In the rows, zero is written as 128.
Each path below is one point turned by a fixed rotation once a step. After each direction that follows a path, write how fast that rotation turns it, in degrees a step (0 if it stays still).
Each turn is a multiple of 5 degrees from 10 to 175, or 0.
Each row of a path follows its step; steps can be skipped.
path 1
step 1: [119 143 129 131 125 134 141 128 121 144 124 121 121 126 129 118 127 128
 126 124 118 129 124 132 129 140 132 129 133 119 123 142 122 132 135 127
 120 138 122 130 129]
step 3: [121 123 117 136 132 126 129 129 128 118 134 132 130 119 126 134 124 144
 120 138 132 134 125 123 127 138 138 124 134 134 128 115 116 139 122 125
 133 129 121 132 123]
step 4: [124 136 131 122 126 131 125 122 141 137 127 128 128 120 123 114 138 137
 130 128 139 137 118 127 121 125 126 137 117 122 127 129 119 136 132 135
 140 126 137 126 136]
step 6: [123 126 111 141 125 137 125 127 137 137 117 123 127 135 122 130 124 126
 131 124 124 133 134 135 140 128 117 117 128 136 131 119 126 137 130 119
 126 125 132 132 117]
step 7: [125 128 135 130 122 128 138 135 145 126 125 128 117 122 125 129 130 150
 127 135 128 113 135 132 118 128 122 137 132 134 125 124 122 118 127 127
 123 128 131 130 123]
step 9: [121 118 123 130 134 123 119 127 131 138 126 132 137 128 123 132 131 113
 129 132 121 124 111 135 121 134 127 137 133 129 137 131 118 132 140 117
 120 132 126 123 129]
step 11: [129 126 121 143 135 124 136 121 133 132 136 136 111 129 126 131 128 128
 122 124 142 124 136 117 129 128 125 132 131 115 122 127 128 132 136 136
 124 137 128 140 125]
step 14: [120 132 132 138 149 132 125 128 132 120 116 129 116 128 124 122 133 137
 133 128 115 141 129 128 135 124 126 129 129 130 128 140 128 130 139 125
 134 137 125 129 133]
step 15: [132 112 132 128 127 135 126 128 134 126 127 137 121 115 143 129 127 124
 120 132 140 126 123 134 129 120 127 120 127 132 115 123 123 125 142 122
 136 126 125 133 119]
step 17: [125 133 124 119 128 129 117 118 129 134 122 125 139 128 123 130 131 138
 132 132 127 127 140 128 120 123 117 143 127 119 119 145 129 132 132 122
 124 128 129 124 117]
Speeds:
[125 130 130 128 130 130 127 128 128 127 129 127 128 131 126 125 130 129
 129 126 127 132 128 128 132 127 126 125 125 128 131 125 131 127 128 130
 129 123 132 126 130]
175
[128 131 127 127 128 128 130 129 132 128 127 126 128 132 124 128 128 125
 129 125 131 128 128 129 131 131 132 130 126 130 127 126 128 132 131 128
 128 131 126 129 130]
145
[127 124 129 128 128 127 128 128 128 130 129 129 124 129 128 127 129 129
 130 130 127 126 131 126 131 127 131 131 128 132 128 126 127 128 127 130
 133 126 127 133 125]
90
[127 128 126 132 129 127 128 126 127 131 129 129 130 130 129 126 129 129
 126 127 129 131 127 126 128 127 128 125 134 128 129 127 132 131 125 127
 127 130 127 133 131]
140
path 2
step 0: [128 136 132 139 128 131 126 133 138 125 132 130 129 118 122 127 135 127
 128 120 133 125 132 113 128 117 138 127 126 130 116 124 129 143 128 133
 113 123 131 126 135]
step 3: [130 123 127 123 130 119 135 129 138 132 137 127 133 132 123 121 136 124
 143 120 126 120 133 117 124 121 134 127 131 131 127 134 140 135 112 124
 134 132 127 121 127]
step 4: [122 125 135 132 122 133 136 134 124 122 132 129 131 116 144 128 124 131
 137 125 121 119 131 133 131 118 136 125 133 127 141 119 126 131 124 120
 114 125 132 121 130]
step 5: [132 134 116 127 120 133 123 133 128 128 140 131 125 124 139 132 145 127
 126 119 138 120 138 119 127 127 125 119 125 124 120 122 130 130 129 133
 125 138 131 120 126]
step 6: [122 123 133 125 128 130 129 120 142 113 139 132 131 129 127 126 114 131
 122 113 131 122 123 124 127 116 131 129 120 135 123 125 134 130 125 124
 124 134 137 127 126]
step 10: [126 125 128 125 125 124 124 125 123 131 135 121 129 109 131 131 131 121
 133 112 132 123 139 119 123 116 128 129 119 128 124 127 122 123 132 130
 111 120 129 126 128]
step 12: [131 132 134 118 125 131 135 131 130 123 136 128 128 124 129 137 121 134
 118 127 118 125 132 128 127 114 135 125 120 119 137 120 123 132 138 127
 117 143 126 133 132]
step 13: [139 132 122 120 138 127 133 124 134 130 138 133 122 125 119 125 129 127
 136 131 138 123 144 116 126 122 131 129 126 132 118 124 129 135 122 140
 128 134 122 125 133]
step 15: [132 124 129 125 120 131 127 142 128 137 141 130 128 119 136 133 137 125
 133 126 126 127 133 119 124 129 136 114 132 127 131 118 120 126 128 125
 120 124 118 120 138]
step 16: [129 136 127 130 122 126 124 125 135 130 136 131 138 126 127 128 134 135
 133 113 129 129 131 119 134 114 118 124 121 132 128 126 138 139 121 126
 118 140 137 126 127]
Speeds:
[128 128 130 131 126 124 126 128 129 125 124 129 126 131 127 126 130 130
 130 126 130 129 129 123 129 129 127 128 126 126 125 130 130 129 126 131
 129 130 131 126 129]
135
[130 127 124 125 125 126 131 132 127 132 128 125 127 129 126 129 128 128
 128 124 128 127 130 131 130 131 127 128 130 127 126 130 130 128 128 128
 129 132 130 129 126]
175
[127 126 129 128 130 129 133 129 125 127 130 125 125 126 130 126 127 130
 127 127 125 132 125 128 132 130 129 127 124 123 129 126 128 128 125 129
 128 128 128 127 127]
140
[127 126 132 127 130 126 128 129 127 128 128 125 127 128 126 125 127 123
 130 126 127 125 126 130 125 126 129 130 126 129 123 129 128 130 127 129
 128 124 127 126 126]
100
path 3
step 1: [130 140 123 129 132 137 123 128 132 131 131 123 129 108 128 125 127 132
 137 120 137 120 125 131 135 123 117 132 133 119 128 125 138 137 129 132
 136 121 133 125 130]
step 2: [138 127 133 122 128 132 125 135 142 119 126 129 129 115 119 118 122 129
 124 136 117 135 125 126 130 128 124 124 131 129 127 136 144 135 131 124
 133 134 134 136 133]
step 3: [124 115 124 124 119 132 132 139 137 135 133 128 122 115 133 123 136 127
 130 132 128 119 131 130 135 139 121 137 126 133 139 123 136 133 139 130
 128 127 131 135 125]
step 6: [139 132 118 129 127 127 134 126 127 123 129 117 128 120 121 143 137 127
 129 131 132 142 119 133 127 133 122 135 140 130 130 125 128 135 120 126
 143 132 132 128 129]
step 7: [140 132 135 125 119 138 134 136 117 115 129 130 131 116 124 130 138 136
 131 130 130 130 132 129 137 128 123 129 129 121 136 131 135 129 129 122
 124 136 133 115 127]
step 8: [127 127 130 124 132 132 128 128 123 120 127 125 132 123 130 124 130 133
 133 128 138 125 129 125 133 143 124 140 144 118 123 130 135 133 130 126
 128 127 142 144 131]
step 16: [130 141 125 124 128 131 119 130 122 130 120 114 130 122 120 131 134 133
 129 124 127 139 115 134 125 136 120 136 131 130 130 120 130 141 126 132
 128 128 133 134 136]
step 17: [141 129 121 122 124 128 132 140 122 113 136 121 130 115 121 134 130 130
 130 121 123 129 128 136 127 124 122 121 137 127 135 129 143 129 133 128
 128 132 123 127 129]
step 18: [136 130 128 129 132 134 133 141 128 121 130 129 128 126 123 115 132 130
 129 136 129 123 137 130 127 131 115 143 137 122 136 126 130 140 124 132
 128 132 142 135 129]
step 19: [128 124 130 122 135 138 130 136 130 123 130 132 122 105 129 117 128 123
 136 115 129 127 131 132 129 134 134 133 136 135 124 132 133 125 128 119
 129 128 136 132 120]
Speeds:
[129 127 126 129 127 128 127 131 132 128 128 132 124 128 126 125 125 126
 128 127 131 128 131 129 126 129 129 129 126 133 130 130 128 130 127 129
 130 128 126 129 128]
45
[128 130 128 129 129 129 128 129 131 127 129 124 130 133 127 127 128 128
 126 131 129 126 124 123 124 131 129 130 128 129 127 128 127 132 125 128
 128 129 131 129 129]
175
[128 129 132 127 125 126 130 131 130 125 128 126 130 131 128 126 125 127
 129 125 126 129 128 126 130 129 130 126 128 126 132 127 129 124 129 125
 128 129 127 128 131]
145
[132 125 130 128 130 128 131 129 130 127 126 128 126 129 131 130 129 127
 128 126 129 130 126 130 126 130 125 127 127 125 126 131 126 128 127 127
 129 122 129 131 132]
170
